In the rows, zero is written as 128.
name the system of each run
D, run 1 (9 x 20)
[[141 138 130 136 139 170  85 125 127 143 139 111 119 102 133 160  55 118
   99 120]
 [119 135 151 142 157 134 137 167 103 165  94 168 106 123 145 105 129  88
  114 109]
 [149 123 134 150  81 134 162 130  76 142  91 105 145  97 100 161 132 143
  130 105]
 [ 80 103 164 103 121  89 123 146 135  98 123 135 140  80  96 100 135 128
   98 125]
 [126 141 112 141 124  72 175 111 143 153 143 104 148 131  89 132 138 101
  138 166]
 [ 90 142  91 111 113 124  81 114 140 137 175 113 136 143 100 118  92 149
  100 100]
 [103 127  73 122 162 106 114 150 133 158  95 142 103 168 173 110 127 112
  145 159]
 [155 130  88 164 110 179 108 138 117 123 114 109 117 104 150 178  76 157
  121 130]
 [108 132 167 149 155 143 123 175 126 107 106 184 119  92 161  95 128 120
   98 128]]
E, run 2 (9 x 20)
[[157 180 136 158 186 115 170 153 122 217 115 143  99 154 166 131 127  49
  139 156]
 [163 171 152 180 158 135 124  77 164 138 191 165 165 111 108  90 113  70
  110 173]
 [104 213 148 120 151 127  68 141 109 189 159 136 134 102 171 102  87 113
   75 118]
 [137 137 114 130 135 133  83  50  77 178 104 121 190 145  99 125  69  90
  121 162]
 [114 167  86 104 150 139  64 108 168 128 183  92 127 157 161 160  75 158
  118 163]
 [ 93 116 110  79 143  50 130 123 124 191 109  72 126 135  96 141 103  79
  126 154]
 [124 135  40 181  95 117 136 110 178 119 181 114 135 126  83 126  99 138
  122 147]
 [101 169  82 141 144  90 161 193 124 195 111 120  82 148 164 134 132 110
  126 127]
 [161 137 113 191 135 113 184  85 136 142 136 156 162 150  87 108 146  82
  150 170]]
P, run 3 (9 x 20)
[[153 165 204  88  94 155 112  83  77 153 172 110 156 124  88 131 144 142
  110  40]
 [145 158 170 136 115 146 176 184  84 192 119 123  82 113 118 148 137 108
  108  38]
 [192 111 153 148 130 188 188 147  97 119  84 134  96 157 159 182 168 146
  171 102]
 [164 104 181 110 181 165 125 152 177  77 144 174  79 128 183 108 179 116
  150 123]
 [164 154 184 128 191 116 156  86 162 144 166 158 141 167 134 108 160  62
  151 175]
 [117 122 122  73 147 107 101  68 124 167 158 138 136 209  90  77 159  89
  151  91]
 [ 82 172 148 100 123  97 110 125  44 197  85 150 163 148 138  78 146 117
  113  97]
 [140 171 157 134  75 184 123 108  45 132 123 128 170 141 121 151 133 195
  115  59]
 [149 168 157 160 108 175 157 204 130 127 157 140  72  84 157 143 146 158
  102  52]]
E, run 4 (9 x 20)
[[ 98 139  85 161 153 130  80 143 114 163 101 186 128 113 151  61  95  85
  100 141]
 [ 99 160  96 140 150 120  88  90 108 132 114 176 179 177 163  76 131 131
  135 180]
 [102 194 141  83 129  91 110  88 115 141 162 109 177 177 154 121 159 163
  135 154]
 [144 165 139  89  89  98 136  77 104 169 168  53 161 137  86 169 134 145
  135 112]
 [176 132  94 131  98 146 135 124 141 161 163  52  93 105 103 200  88 129
  132 101]
 [157  85  87 154 152 126 145 166 167 159 108 101  64  91 122 166  80  66
  132 145]
 [110 103  88 191 167 111 136 170 187 111 119 177 105  91 131  88 100  77
  110 182]
 [ 60 171 116 172 157  95 130 167 122 130 109 206 153 135 158  54 137 121
   95 162]
 [ 94 197 147 146 126 116 139  88  71 141 129 178 210 198 128  84 158 153
  124 140]]
D, run 5 (9 x 20)
[[170 134 153 143 127 161 148  82 129  78 137 132 167 156 140 159 153 166
  159 162]
 [136 119 188  93 157 155  88  81 146  83 163 154 153 143 129 107 140 129
  129 131]
 [179 121 148 102 156 135 133  72 129 153 137 125 127 166 128 128 161  85
  172 138]
 [166  96 131  86 119 168  88  97 131 129 152 107  98 129 113 139 128 124
  142  72]
 [151  85 126 108 149 129 147 159 155 129 113 138  63 128 144 117 175  97
  159 105]
 [172 110 116 154  88 155 179 144 146 104 146 106  97 108 108 166 154 155
  148  93]
 [100 121 155 126 123 118 154 159 164  70 156 160 119 126 125  98 182 162
  120 109]
 [139 149 122 141 116 103 181 101 144 102 148 118 159 166 123 144 176 158
  162 168]
 [104 134 137  92 139 141  79  89 157  83 183 126 154 160 126 125 118 165
  118 132]]
R, run 6 (9 x 20)
[[111 174 196 172 154 128 164 136  87 143 105 156 181 124 120 141  91 113
   89 160]
 [106 122  95 144 118 159 144 126 146  92 154 101 136 186  91 192  76 188
  120 117]
 [105 154 136 114 185 112  83 109 143 112 119 141 163 146 190 123 106 126
  126 222]
 [146  83  85 172 127 123 199 117 164  90 121 142 124 174  89 137 161 126
  171 154]
 [131 122  95  56 128 123  45  88 138 125 145 115 120 145 178  96 162 145
  160 131]
 [172  98 178 153 131 116 179 120 128 123 105 166 127  89 109  90 191  72
  149 135]
 [147 114 101  99  84 168  90 126 135 131 175 105  80 122 109 128 136 154
  126  33]
 [127 177 200 136 155 132 110 150  92 157 108 168 142  70 173  96 128  95
   93 136]
 [117 128 114 179  89 155 199 168 130 108 145 124 113 142  66 170 112 171
  107  69]]
X, run 7 (9 x 20)
[[124 144 179 165 137 145 144 144 172  76 185 166 137  90 106 109 122 134
   89 126]
 [117 161 133 183 131 154 154 101 121 107 153 175 181 178  96 117 114 146
  114 135]
 [ 81 131 134  91 150 124  84  86 131  95 146 143 176 189 124 113 116 158
  122 150]
 [146  80 136 105 143 158  84  77  99 109  80 143 154 146 135 125 118 122
  151 148]
 [173 101 105  91 144 143 106  89 143 153 138  98  97 155 132 149 127  98
  166 126]
 [149 128 106 114 147 134 105 154 129 165 110 141  73 117 183 101 156  96
  147 112]
 [163 157 110 135  92 113 167 149 114 152 123  99 104 106 159 146 185 149
  156 118]
 [118 156 176 110 118  89 149 159 150 122 162 116 118  73 131 116 172 132
  111 118]
 [131 151 180 169 110 135 180 137  97 128 127 151 158 110  87 128 136 127
  104 102]]
C, run 8 (9 x 20)
[[141 104 156 134 161 154 117 116 132  90 105 169 138 133 148 114 135 117
  137 157]
 [170 137 156 142 115 129 154 100 107 137 121 142 146 114 122 112 175 109
  147 130]
 [139 132 170 116 127 140 114 142 133  99 136 143 119  81 158 112 161 141
  120 117]
 [127 149 164 132 136 120 136 137  86 153  89 132 147 106 146 130 126 115
  117 142]
 [138 152 141 104 111 141 109 116 103 123 129 116 139 132 163 140 156 170
  139 115]
 [123 143 176 113 164 126 127 126 134 117 131 121 144 134 144 156 107 126
  118 163]
 [134 152 153 123 124 131 167 123 107 144 137 125 137 173 116 144 158 142
  139 100]
 [116 122 151 126 161 152 122 141 150  84 135 161 124 152 150 125 128 145
  123 136]
 [137 132 139 155 134 122 167 113 107 136 106 152 157 147 109 117 145 109
  138 145]]
Z, run 9 (9 x 20)
[[153 164 180 160 136 140 153 103 103 186 159 138 150 120  64 125  95  67
   93  91]
 [113 185 115 141 120 165 118 140  67 172 121 122 142 178 145 160  93 167
  107  85]
 [138 105  78 154 132 153 113 103 118 112  91 106 152 149 134 182  67 149
  141 187]
 [116 103 120 109 132 146  94 128 192  73 185 103 109 113 108 156  87 154
  108 124]
 [ 80 136 131 102 187  80 139 162 183 131 151 132 103 168 141 121 125 104
  122 164]
 [106 129  80 135  96  84 159 117 145 118 152 137 138 159  95  89 187 144
  149 120]
 [ 98 122 131  86 103  84 104 146 106 117  93 118 133  78 161 101 173 153
  130 136]
 [164 105 147 132 115 101 146 103 115 159 110 113 135  71  88 115 141  68
  135 136]
 [148 158 139 132 104 157 120 149  99 175 144 120 100  95 127 129 125 122
  106  56]]
K, run 10 (9 x 20)
[[169 145 127 104 189 126 127 108 157 182 153 112  92 176 156 147 128  66
  160 154]
 [151 128  98 117 140 152 120 143 103 176 103 153  76 168 168 102 168 108
  161  81]
 [130  90 139 123 115 112 143 160  97 123  59 154 109  87 150  93 185 116
  145 116]
 [164 104 175 172 123 141 181 149 128 105 105 143 125  68 106 141 138 104
  121 134]
 [119 159 175 176 140 158 151 146 110 134 138 157 147 120  97 138  84 117
   82 110]
 [ 92 154 136 146 113 150 126 121  94 102 128 145 176 164 113 138 108 184
  104 117]
 [102 122 126 101 104 129  81 105 138  81 154 108 158 112 119 133 114 182
  111 131]
 [116 131 129  94 155 106  98 107 171 107 159  99 137 130 143 148 109 133
  130 181]
 [149 143  96 117 150 137 110 116 167 141 170 120  99 158 156 133 134 121
  149 137]]
R, run 11 (9 x 20)
[[ 87  63  98 116 128  75 157 138 114 167  79 117 119 142  47 120 102  73
  125 115]
 [101  66  97  80 126 120  49 110  92 157  76 102 127 104 104 126  68 102
  115 120]
 [149  67 115 165 128 138 119 137 110 131  56 130 123  53 110 139  76  81
  118 158]
 [147 103  40 154  90 151  97 155 131 130 104  92  88  72 147 162  88 150
  127 124]
 [136 156 100 145 114  92 133 168 113 154  84 106 119  56 195 139 141 133
  135 182]
 [130 130  94 128  82  73 200 160 138 145 126  63 105 110 107 173 166 150
  150 126]
 [112 153 142  52 136  59 112 121 129 184 144  60 122 118 139 145 139 107
  133 140]
 [138 102 164 118 158  93 188 127 122 182 108 107 113 143  67 152 115  52
  133 121]
 [113  84 112  78 158 154  78 135 115 164 108 106  88 164 116 156  70 106
  121  86]]
P, run 12 (9 x 20)
[[131 132 100 158  96 131 160 164  90 113  68 122 131 111 168 159 151 179
  144 145]
 [155 106 144 126 114 159 114 133 175  49 159 127 114  79 146 141 151 170
  133 135]
 [150 131 148 142 156  94 156 136 190 133 168 119 106  83 118 128 130  74
  124 169]
 [142  83  96 100 136 101 134  78 138 147 121 100 127 165  87 133 130  87
  163 147]
 [ 77  97 127  79 144  98  71 127  96 146  80 141 138 124 130  86 114 107
  113 131]
 [111 154 156 145 119 151 107 102  67 133 105 132 190 130 110 144  75 148
   94 130]
 [110 140 109 156 109 174 118 164 130 120 157 137 105 129 109 144  88 163
   91  62]
 [140 154  96 191 133 135 186 188 142 128 114 139  97 126 166 157 134 142
  133 151]
 [160  99  98 125 130 137 135 116 187  64 154 126 108 144 155 138 177 160
  175 162]]
X, run 13 (9 x 20)
[[135  88 106  73 100 128  99 158  80 179  70  72  75  94 138 162 118 126
  136  71]
 [165 114 103 135  98 149 126 191 151 142 132  81  49  42 148 174 111 131
  117  86]
 [144 174 100 202 112 136 165 200 175 123 168 136  83  56 154 135 124 137
  100 126]
 [ 92 201 124 199 113  93 180 158 158 100 169 152 166 105 134 114 140 164
   97 173]
 [ 68 157 180 143 132  78 156 104 122  87 138 153 218 135  89 108 125 146
   97 186]
 [ 87  92 180 106 155 115 126  68  98 111 103 141 203 178  47 130  80 107
  112 152]
 [104  55 119  82 170 160  78  93 105 143  92 126 127 205  81 147  59 101
  132 107]
 [144  58  44 103 144 178  66 137 127 138  82 117  63 159 163 152  90 126
  158 105]
 [181 106  27 137 112 139 100 159 172 130 121 101  50  83 204 139 155 136
  171 145]]
Z, run 14 (9 x 20)
[[157 145 106 167 135 181  69  97 144 127 171 169 131 105 132  87  98 108
  106 120]
 [114 198 151 136 165 141  88 112 134 130 166 157 161 145 172 109 110 134
  102 164]
 [126 180 143 137 120 110 147  74 127 118 169 112 196 160 108 145 132 155
  132 169]
 [112 150 163  79 103 101 142 126 119 113 144  62 150 126 128 187 140 187
  127 130]
 [136  95 131 103 130  89 183 144 138 145 102  63 103 128 103 195 123 114
  150 145]
 [136  85  84 131 104 133 160 179 154 128 130 107  56 116 104 152 136 131
  137  73]
 [107  95  84 156 156 127 130 194 150 121  83 173  75 113 164  97 127 105
  126 136]
 [118 108 102 182 124 138 116 121 145  98 135 203 142 109 101  49 137 107
  112 128]
 [ 80 162 175 110 137 120  75 116  97 122 132 178 176 114 139  60 133 133
   89 123]]
C, run 15 (9 x 20)
[[178 140 119 148 111 169 114 107  97 151 121 138 125 118 145 122 143 122
  142 104]
 [148 160 146 147 134 148 103 125 145 116 158 136 135  86 157 124 120 131
  110 146]
 [112 181 149 145 113 104 153 139 105 153 138 124 154 111 124 126 139 136
  105 126]
 [ 81 142 134 100 123 119 109 146 119 103 125 127 140 137 151 127 134 180
  114 124]
 [100 120 144 102 152 104 130 113 111 128  98 118 158 161 122 148 111 127
  131 165]
 [141 111 138  90 130 130 138 100 133 120 143 111 122 173 114 141 160 136
  158 108]
 [142 104 158 128 175 145 138 137 162 114 136 150 102 142 126 131 119  92
  132 133]
 [160 138 115 170 124 148 162 131 117 150 122 159 116 138 120 111 157 105
  143 108]
 [138 132 116 160 118 148 111 142 147  87 135 160 126  86 159 105 144 149
  121 142]]
K, run 16 (9 x 20)
[[126 152  77 141 109 127 100 151 109 156 108 128 112 103 176 114 132 143
  127 129]
 [137 147 117 142  99  94 161 151 128 130 117 108 123  85 151 134 173 143
  138 147]
 [146 154 158 134 110 108 175 141 138 149 161 101 118  98 102 147 151 120
  122 105]
 [105 144 164 112 134 112 167 136 110 153 136 118 135 167  90 146 130 125
  118  95]
 [107  91 134 100 122 140 133 122 117 106 120 124 129 167  88 143 122 148
  130  89]
 [ 94  72 126 101 150 127  94 134 146  96 110 134 120 127 113 127  95 126
  114 137]
 [124 100  92 156 156 141 115 132 166  99 122 149 120 134 138 129  98 118
  130 172]
 [130 147  80 169 127 135 104 131 148 137 147 158 121 112 144  89 118 114
  118 143]
 [132 164 104 151 106  99 137 110 112 151 128 137 157 116 134  93 161 125
  135 151]]

runs to name
run 17 (2 x 20)
[[141 118  84 144  80 127 134 142 155 110 157  88 108  80 105 155 119 159
  123 111]
 [100 110 113 145 116 125 124 151 129 130 120 106 126  93  86 156  63 127
   90 119]]

C
run 18 (2 x 20)
[[116 164 171 124 138 114 127 108 100 129 122 155 173 140 143  97 157 132
  124 149]
 [130 130 183  91 131 124 139  89  98 131 123 109 164 160 104 153 137 132
  138 122]]

X
run 19 (2 x 20)
[[ 55 145 127  91 112  96 127 198 113 130 113 107 109 122 149 140 131 180
   99  94]
 [106  95 127 122 115  93 186 164 180  63 140 107 112 129 109 161 164 172
  140 145]]

K
run 20 (2 x 20)
[[ 97 172 137 122 133 114 105  90 115 138 160 121 186 155 109 129  96 143
  102 149]
 [ 98 136 117  93 168 114  76 104 108 164 112 132 144 171 144 114  97 104
  124 152]]

D
run 21 (2 x 20)
[[145  83 130 199 149 175 209 160 110 121  74 188 106 178  94 138 130 103
  144 103]
 [ 98  81 129 142 127 200  96 145 104  60  91 200 131 156 128 100 117 176
  112  79]]

Z
run 22 (2 x 20)
[[ 99 106  93 140 124 107 105 177 191 114 154  93  89  44 110 145  63 119
   83 141]
 [ 67  98  61 181 135  98 143 182 111 151  52 158 122 116 112 108  81  99
  103 152]]

E
run 23 (2 x 20)
[[174 148 128 166 119 128 164 128 147 141 151 106 122  86 120 155 127 106
  132 147]
 [139 152 140 166 147 136 141 163 137 147 131 132 112  84 142 143  95 104
  102 142]]

E
run 24 (2 x 20)
[[ 77 138 202  67 123 113 125 159  91 107 105 123 141 131 147 135 159 179
  111  95]
 [118 105 172 101 153  80 186 122 133 121  97  87 149 149 106 187 127 116
  145 184]]

D
run 25 (2 x 20)
[[152 142 105 140 100 140  94 105 111 122 121 130 147  90 159 111 146 148
  137 145]
 [172 141 136 151  94 131 165 120 128 119 137 112 134  92 127 143 165 141
  144 130]]

R
run 26 (2 x 20)
[[116 129 136 104 165 121 109 168  74 182  43 126 107 123 193 149 106 106
  127 150]
 [197  96  72 192  97 178 137  77 138 130 148 133 127 121  67 131 102  99
  145 113]]

Z
run 27 (2 x 20)
[[143 101  67 175  88 123 154 136 119 117  93 157 122 109 126  92 174 135
  155 129]
 [122 112 156 132 118 139  90 147 120  95 108 161 131  50 147  89 134 131
  102 122]]

Z
run 28 (2 x 20)
[[ 77 112  87 159 133  93 133 146 171  92 143 175 132 126 101  68 135 124
  111 149]
 [124 138  73 175  94  98 135  90 120 129 123 143 179 115 101  90 138 126
  134 170]]

P
run 29 (2 x 20)
[[106 198 125 132 124 171  49  88 108 129 178 134 181 145 144 127  67 173
   84 124]
 [106 135 133  57 154 111  88  96  79 193 102  76 145 184 125 170  79 111
  127 131]]

E
run 30 (2 x 20)
[[104 109  97 132 122 143 127 147 138 113 129 104 115 143 106 172  81 159
  114 115]
 [118 107  99 147 125 143 130 108 129 126 133 119 139 160  77 150  79 129
  119 124]]

C
run 31 (2 x 20)
[[141 189 133 157  82 167 124 119  81 125 140 154 159 126 151 110 162 185
  122  86]
 [112 151 192  85  98  99 116 112  99 104 132 102 173  84 133 130 160 170
  114 130]]

K
run 32 (2 x 20)
[[ 76 119 171 136 144 131 155 177 102 119  90 153 134 133 107 141  98 133
   90 106]
 [108  95 116 136 119 149 154 142 141  85 130 109 126 160  86 184  92 172
  118 114]]

X
run 33 (2 x 20)
[[ 73 136 125 117 127  73 137 114 113 181 136  97 162 140  45 133  68  91
   90 128]
 [113 103 115 119 144 133  99  83  88 170  90 104 166 159  79 158  43  95
  114 147]]

R
